In the rows, 128 means zero.
runs of hidden systems:
run 1, R (8 x 18):
[[ 72 164  92  59 203 122 158 153 152 163  65 129 112  55 150  88 125 124]
 [165 141 153 111 124 144  66  77 166 139 152 152 114 104 250 145 145 128]
 [188  97 124 153  76  75  89 124  73 124  83 160 135 154 124 153  88 191]
 [100  87 122 101  88 128 193 191 103 109  70  80 113 177 141 143 139 113]
 [135 111 166 144 125 191 152 112 140 125 205 106 132 177 115 140 151  63]
 [125 156 119 147 143 108 116 116 128 123 183 137 134 121  18 102  95 143]
 [ 61 155  84 126 163 112 139 144 167 118  97 117 137  63 128 100 147 130]
 [154 131 140 120 173 152 103  84 138 159 121 169 145  93 195 133 149 114]]
run 2, V (8 x 18):
[[185 105 171 184 108 158  96 115 100 149 163 119 115 194  97 165  52 121]
 [ 95 181 103 166 110  93 130 156 134  95 159 118 130 123  38  73 144 152]
 [129 158 152 122 179 169 150 104 132 138 142 162 150 112 165  96 210  89]
 [190 122 154 147 163 143  91  96  96 179 111 160 126 133 128 153  55 138]
 [ 92 187 115 165 108  86 107 163 140 109  93 107 104 114 104 112 105 184]
 [113 127 145 142 113 149 164 145 118 111  94 127 146 145 188 119 215 106]
 [177  96 173 117 133 147 143 118  77 152 131 137 127 182 102 165  91 118]
 [102 182 133 151 114 114 113 144 159 109 167  94  99 133  68 119  94 147]]
run 3, X (8 x 18):
[[156  83 104 151 116 120 143 124  87 118 144 165 174 139  85  99 173 116]
 [142 144 159 101 164 134 127  94 130 141 177 145 130 129  56 158  97 137]
 [ 87 174 110 160 146 122  95 123 181 128 131 111 122  80 127 117 110 144]
 [147 134 111 116 139 128 121 129 113 144 101 163 128 101 188  74 163 121]
 [157 126 179  78 124 137 134 113 111 136 125 134 105 163 170 172 122 135]
 [103 134 144 178  90 129 121 151 141 106 101  82 118 154 132 163 106 145]
 [125 113 104 159 107 125 158 155  94 113 117 134 149 144  98  82 168 117]
 [150 117 143  95 139 126 138  94 117 126 185 152 145 139  81 142 134 120]]
run 4, G (8 x 18):
[[100  79 129 142  74 120 158 161 119  97  61  84 134 161 165 189 134 139]
 [133  39 111 131 119 159 179 146  95 135 138 106 156 164  93 131 132  64]
 [170 102 140  95 110 141 119  97 133 122 234 137 122 160 100 136 124 101]
 [ 99 162 127 153 132 120  88  90 191 105 189 114 134  97  93 159 105 147]
 [ 98 140  93 130 199 124 114 108 151 155 104 150 152  52 112 117 109 130]
 [155 131 127  77 147 116 115 112 118 154  85 165 120  99 207 123 138 145]
 [126 111 141 143  78 120 118 147 124 112  72 101 117 151 196 169 122 151]
 [112  64 104 146 108 138 171 164 102 118  97  99 148 157 103 140 126 107]]
run 5, Y (8 x 18):
[[167 157 131 181 129 174  97 145 124 164 133 131  98 140 193  49 132  88]
 [158 157 170 101 136 112 143 102  91 116 101 184 149 135 169 123 207 153]
 [ 88 143 172 143 130 123 153 143 128 116  55  94 127 146 127 201 116 156]
 [134 113 124 166  97 160 143 181 113 134 125  83  98 178 126  91 114  88]
 [165 159 155 103 118 122 138 118  98 115 181 159 124 159  95  93 175 127]
 [104 184 160 147 160 114 120 102 140 124 123 133 139 110  72 167 108 170]
 [117 144 117 184 158 171 117 148 142 157 105 104 116 112 139  92  98  95]
 [166 135 146 107 133 148 130 113 112 138 141 159 128 138 183  95 179 104]]
run 6, L (8 x 18):
[[101 121  82 185  74 105  78 116 187  83 116 124 153  84 213 123 178 148]
 [145  56 114 135 164 118 156 110  69 149  79 169 187 120  66 177 109 143]
 [127 160 162  28 148 141 151 134 144 147 168 105  68 148 138 139  99 112]
 [131 108  96 177  66 132  81 129 171 100 151 104 125 124 199 113 141 117]
 [144  79  93 134 135 102 143 119  84 123 114 167 177 117  61 121 141 140]
 [106 171 167  65 161 138 149 114 152 132 166 117 105 134 104 159 118 124]
 [139 124 114 178 106 146  75 120 164 135 141 111 114 115 183 120 103 119]
 [146  98  92 118 135  95 135 128  88 133  92 171 154 105 116 104 140 150]]
run 7, L (8 x 18):
[[ 88  92  93 135 132 128 166 150 128 117  96 116 151 113 116 125 148 115]
 [150 116 166 117 139 160 151 114 106 137 154 134 131 166 120 144 144  99]
 [146 157 135 135  97 111  98 131 135 119 162 123 101 149 119 113 107 148]
 [ 95 129  89 155 138 119 123 136 148 122 116 126 142  88 111 107 133 129]
 [135 126 153 125 166 150 142 105 115 143 117 151 151 125 133 142 146 115]
 [148 148 152 115 113 120 109 126 118 129 123 125  97 148 146 145 101 152]
 [106 116  91 130 114 116 130 153 139 125 104 104 119 118 137 111 120 126]
 [128  98 129 125 139 145 156 124 111 129 125 137 149 136 127 126 158 104]]
run 8, R (8 x 18):
[[159  79 133  17  84 114 165 137 103 119 133 134 103 168 195 140 165 119]
 [128 103 178 162  83 138 121 105 143  96 169  88 134 184  99 229  93 137]
 [113 105  85 201 129 149 147 176 103 142 116  93 135 143  46  74  95  96]
 [ 97 125  97  61 164 141 168 125 154 125 182 142 135  93 119  77 192  76]
 [124 166 154 125 167 121  84  59 176 127 168 155 142  83 118 185 108 159]
 [131 134  88 177 132 104  84 156 119 157  47 126 113  93 151 100  65 163]
 [148  81 108  72  99 130 149 145 104 129  99 145 121 137 220 103 186 103]
 [158 104 186 103 100 130 127  83 120 111 174 131 136 180 120 214 121 138]]
run 9, Y (8 x 18):
[[ 96 130 138  84 144 122 154 125 146 120 151 107 123 131  77 165 111 129]
 [130 131 110 172 113 134  89 124 155 132 168 110 116 123 114 117  85 118]
 [153 127 102 125 149 124 115 116 114 146 133 167 143  96 128  80 142 121]
 [109 137 137  90 160 125 134 106 148 128 113 138 139  99 159 160 147 135]
 [124 102 124 153 106 131 111 134 138 130  99 105 126 132 165 161 102 129]
 [142  96 106 114 102 123 144 152  96 129 120 130 121 149 134  99 139 118]
 [116 130 141  93 120 115 150 121 130 106 157 125 131 139  99 145 147 134]
 [122 127 127 156 129 127 115 121 141 129 142 115 129 124  91 147  88 135]]
run 10, E (8 x 18):
[[135 118 146 145 120 121 130 114 117 114 153 129 142 147  62 166 107 144]
 [ 93 132  95  96 129 115 147 151 148 115 156 108 116 111  94  99 133 115]
 [129 146 123 132 144 133 116 103 141 125 142 158 147  97 158 100 176 118]
 [151 131 138 114 146 108 103 100 120 144 111 156 131 113 124 154  90 159]
 [105 113 107 108 127 129 133 152 144 140  95  93 108 118 153 138  90 122]
 [139 100 128 159 116 160 135 128 120 132 127 126 139 143 163 122 152  91]
 [157 111 149 126 105 115 126 113 106 114 149 139 137 160 100 151 128 143]
 [ 85 140 115 118 123 116 141 142 151 108 142 101 119 126  90 135 122 134]]
run 11, G (8 x 18):
[[117  97  82 117 128 136 150 150 129 129 161 119 133 119  94  80 135  88]
 [163 144 154 117 127 127 106  86 123 117 181 168 139 130 129 126 161 131]
 [112 165 152 146 136 123 104 115 154 129 121 112 114 121 114 167  83 158]
 [ 96 123  82 125 153 127 141 153 135 147  88 118 128  88 132  92 124 113]
 [169 115 137 108 123 122 127 114  98 134 114 168 136 133 174 113 170 132]
 [128 134 163 139  96 124 120 134 124 111 118 101 110 163 136 177 105 150]
 [ 95 104  93 143 129 142 155 159 136 127 126  94 134 127  94 111 119  99]
 [162 115 122 110 138 135 129 104 112 133 174 167 145 127 118  99 162 109]]
run 12, E (8 x 18):
[[183 165 171 126 124 138 112 114  94 139 151 159 108 159 140 104 139 131]
 [118 161 133 133 101  90 115 155 125 114  95 112 104 132 113 137  97 179]
 [ 99 141 125 149 150 154 162 160 121 138  85 111 131 127 132  98 149 102]
 [177 136 168 121 133 145 129 114  97 142 148 151 119 158 141 111 145 111]
 [129 160 145 131  96  94 107 141 132 107 123 115 105 145 117 144  99 172]
 [ 89 135 111 158 141 138 153 158 128 130  92 107 135 116 115 102 143 114]
 [161 132 155 111 147 150 140 115  97 143 143 157 128 145 140 104 159 107]
 [141 162 153 120 101 101  97 121 130 117 134 125 101 143 128 149  99 173]]
run 13, V (8 x 18):
[[148 148 141 120 123 125 120 158 103 149  87 123  91 149 159 113  94 142]
 [132 140 151 154  80 113 122 134 128  97 122 119 123 160 140 147 149 153]
 [112 113 142 150 131 144 165 137 111 119 132 116 147 152  85 142 148 109]
 [137 147 141 115 149 153 138 131 124 149 161 127 105 144 104 101 116 104]
 [147 149 131 147 129 125  95 108 143 124 160 146 128 117 129 109 129 135]
 [124 133 115 152 147 119 121 119 122 134 100 149 153  99 118 124 139 146]
 [123 142 136 114 148 131 143 142 116 142  86 129 119 125 150 123 129 132]
 [139 131 146 138 102 132 118 137 123 125 115 116 114 150 154 142 119 136]]
run 14, B (8 x 18):
[[163 148 141  56  84  79 106 109 124 102 144 165 110 127 190 130 169 176]
 [ 98 131 148 168 138 101 132 116 121 111  82 125 162 126  63 200  99 184]
 [124 101 126 179 127 183 165 171 108 146 101  89 121 159 137  98 129  67]
 [140 136 125  64  76 108 118 124 148  98 182 124  93 143 183 108 168 126]
 [112 158 133 157 128  89  93 101 147 105 141 135 146 107  64 166  99 185]
 [121 142 138 198 169 178 146 154 104 161  91 117 136 136 111  92 125  89]
 [148 141 147  59 120 139 134 127 132 134 144 133  92 142 208 111 162 109]
 [138 127 135 117 106  82  97  98 132 109 125 141 137 121 111 189  96 189]]
run 15, B (8 x 18):
[[106  89 142 134 170 178 176  99 134 125 139 134 177 124 122 158 191  72]
 [163 105 130  67 113 135 124 125 122 142 193 112  86 161  99 136  70 108]
 [105 134  57 142 123  86  92 146 147 129 105 126 126  76 116  90  95 161]
 [118 122 128 153 176 159 149 104 130 133 127 159 174  98 139 116 195  95]
 [158 125 164  59 146 143 143 111 117 151 168 131 103 155 115 155 101 114]
 [125 112  83 131 117  93  96 146 132 143  94 118 114 104 128 132  61 158]
 [117  97 100 162 138 138 143 128 114 119 102 148 172 108 143 102 187 106]
 [132 122 159  68 134 139 158 114 132 120 178 126 120 157 113 153 145 106]]
run 16, X (8 x 18):
[[118 107  96 144 121 151  86 119 183 138 123 102 115  93 221 133 106 105]
 [156  97 109  99 110 116 138 167  81 147  60 136 105 141 173 106 110 136]
 [101 105 155  81 113 134 183 145 122 108 122  95 123 174 125 185 149 116]
 [123  77 106 189 100 148 117 131 138 118 155  97 151 142  94 143 104 102]
 [134 120  86 119 137 103 135 147 106 138 138 146 134 109  58  81 111 135]
 [103 135 122  77 172 130 140  99 159 128 159 142 138  88 113 140 149 119]
 [139 122 117 148 151 150  90 110 154 155 125 128 120  97 172 132  89 116]
 [131 140 120  95 120 115 132 162 111 139  83 122  91 134 165 102 121 139]]

runs to name:
run 17 (2 x 18):
[[136 135  87 105  62  94  77 138 170 104 182 106  85 123 166  98 111 143]
 [102  74  71 154 131 113 133 111 142 104 125 147 190  81 104 130 165 124]]

L
run 18 (2 x 18):
[[121 110 111  55  98 121 128 162 141 141  77  99  74 126 252 128 118 125]
 [127  70 108 146  30  94 140 145 121  63 124 121 151 162 160 145 191 142]]

Y
run 19 (2 x 18):
[[137  72 126 231 117 173 104 103 134 126 105 124 181 131 178 165 143 100]
 [182  98 121  75 150 127 154 139  58 165 126 163 118 153  72  93  91 120]]

R
run 20 (2 x 18):
[[117 185 188 130 119 156 155 137 136 105 146 112 109 167 159 127 190 111]
 [170 115 142 185  70 121  85 108 115 103 152 137 141 157 146 137 135 145]]

X
run 21 (2 x 18):
[[103 170 121 124 145 137 119 154 157 142 141  90  89 117 108 106  83 121]
 [146 136 120 169 126 144 103 110 142 124 163 147 141 115 149  85 166 108]]

Y
run 22 (2 x 18):
[[143 120 133  98 159 128  80  65 168 146 147 156 135  80 182 183 102 144]
 [101  98  92 121 125 106 101 125 163 132  72 106 127  84 185 178  82 152]]

G
run 23 (2 x 18):
[[ 91 128  98 100 178 133 181 152 123 137 147 119 138 111  22 100 116  99]
 [115 110  84  94 154 142 103  93 189 135 210 129 134  78 128 117 123  89]]

X
run 24 (2 x 18):
[[104 122 168 132 156 142 197 158  78 137  60 108 139 173  65 178 113 130]
 [132 160 155 111 121 172 155 154 135 131 195  92  77 179 117  82 133  74]]

E
run 25 (2 x 18):
[[ 96 124  78 125 113 100 145 163 132 111 112 116 130 109 108  89 145 134]
 [115 117 156 141 154 159 161 110 132 123 141 128 162 136 113 151 167  99]]

L
run 26 (2 x 18):
[[123 132 167 113 101 150 157 141 130 108 147 100 108 176 150 146 163 105]
 [133 155 140 187 114 129 106 121 129 115 164 127 137 142  80 118 126 138]]

E
run 27 (2 x 18):
[[156  45  80 143  96 116  87  82 146 107 182 157 171 104 133 148 136 123]
 [114  69  99  95 159 109 149 129 105 146  87 132 148 108  75 176  69 143]]

R
run 28 (2 x 18):
[[100 115 107  83  83  87 185 160 110  72 131 127 139 146 100 109 208 136]
 [145 138 201 170 157 187 148  96 119 132 168 137 152 168 108 156 160  90]]

G
run 29 (2 x 18):
[[143  57  58  72 118 107 142 126 113 124 126 168 158  92 170  92 186 105]
 [130 101 170  83 103 107 150  86 127  89 167 139 150 160 101 221 152 153]]

L
run 30 (2 x 18):
[[128  68  52 120  89 100 143 172 106 119 118 122 133 127 110  78 131 116]
 [128 135 150  29 132 112 152 104 136 111 169 148 115 129 135 147 166 131]]

V
run 31 (2 x 18):
[[161 161 146 161 189 172  81  96 136 186 159 137 111 112 110 114  51 106]
 [107 202 113  87 112  87 101 160 159 123 115 117  72 101 174  82 125 163]]

X
run 32 (2 x 18):
[[108 181 171 177 161 189 168 161 117 145 116  96 117 165 107 101 147  83]
 [143 198 144 121 140 130 121 118 129 123 196 153 114 130 100  58 171 120]]

R
run 33 (2 x 18):
[[141  75 116 138 166 152 136 100 119 146 148 149 170 113  89 149 114  95]
 [121 159 104  93 155 112 112 143 142 153 134 127  95  98 104  92  85 138]]

V
run 34 (2 x 18):
[[120 123  99  92 176 132 164 140 110 150 150 137 129 109  62  76 128  97]
 [158 175 161 109 127 137  99  96 139 126 178 154 111 129 173 105 165 128]]

G
run 35 (2 x 18):
[[132 167 183 136 181 189 119 114 152 169 129 109  99 138 166 148  97  95]
 [169 133 112 149  91 109  90 147  99 137  87 148 110 135 194  84 127 150]]

L
run 36 (2 x 18):
[[169 115 145 178 180 191 133 105  97 169 137 166 161 131 134  84 156  73]
 [151 184 189  53 156 120 125 109 116 149 102 154  96 136 181 156 131 156]]

Y
run 37 (2 x 18):
[[ 57 162 146 151 182 154 141 115 185 127 125  94 141  95  93 175 115 117]
 [152 107  79 124 180 150 111 126 122 183 114 153 129  81 153  65 100 103]]

G
run 38 (2 x 18):
[[ 63 126 110 188 135 123 138 113 172  85 154 108 183  99  52 161 153 127]
 [113 145 111 145 227 164 134 121 126 183 100 150 145  72  99  89 104 100]]

R
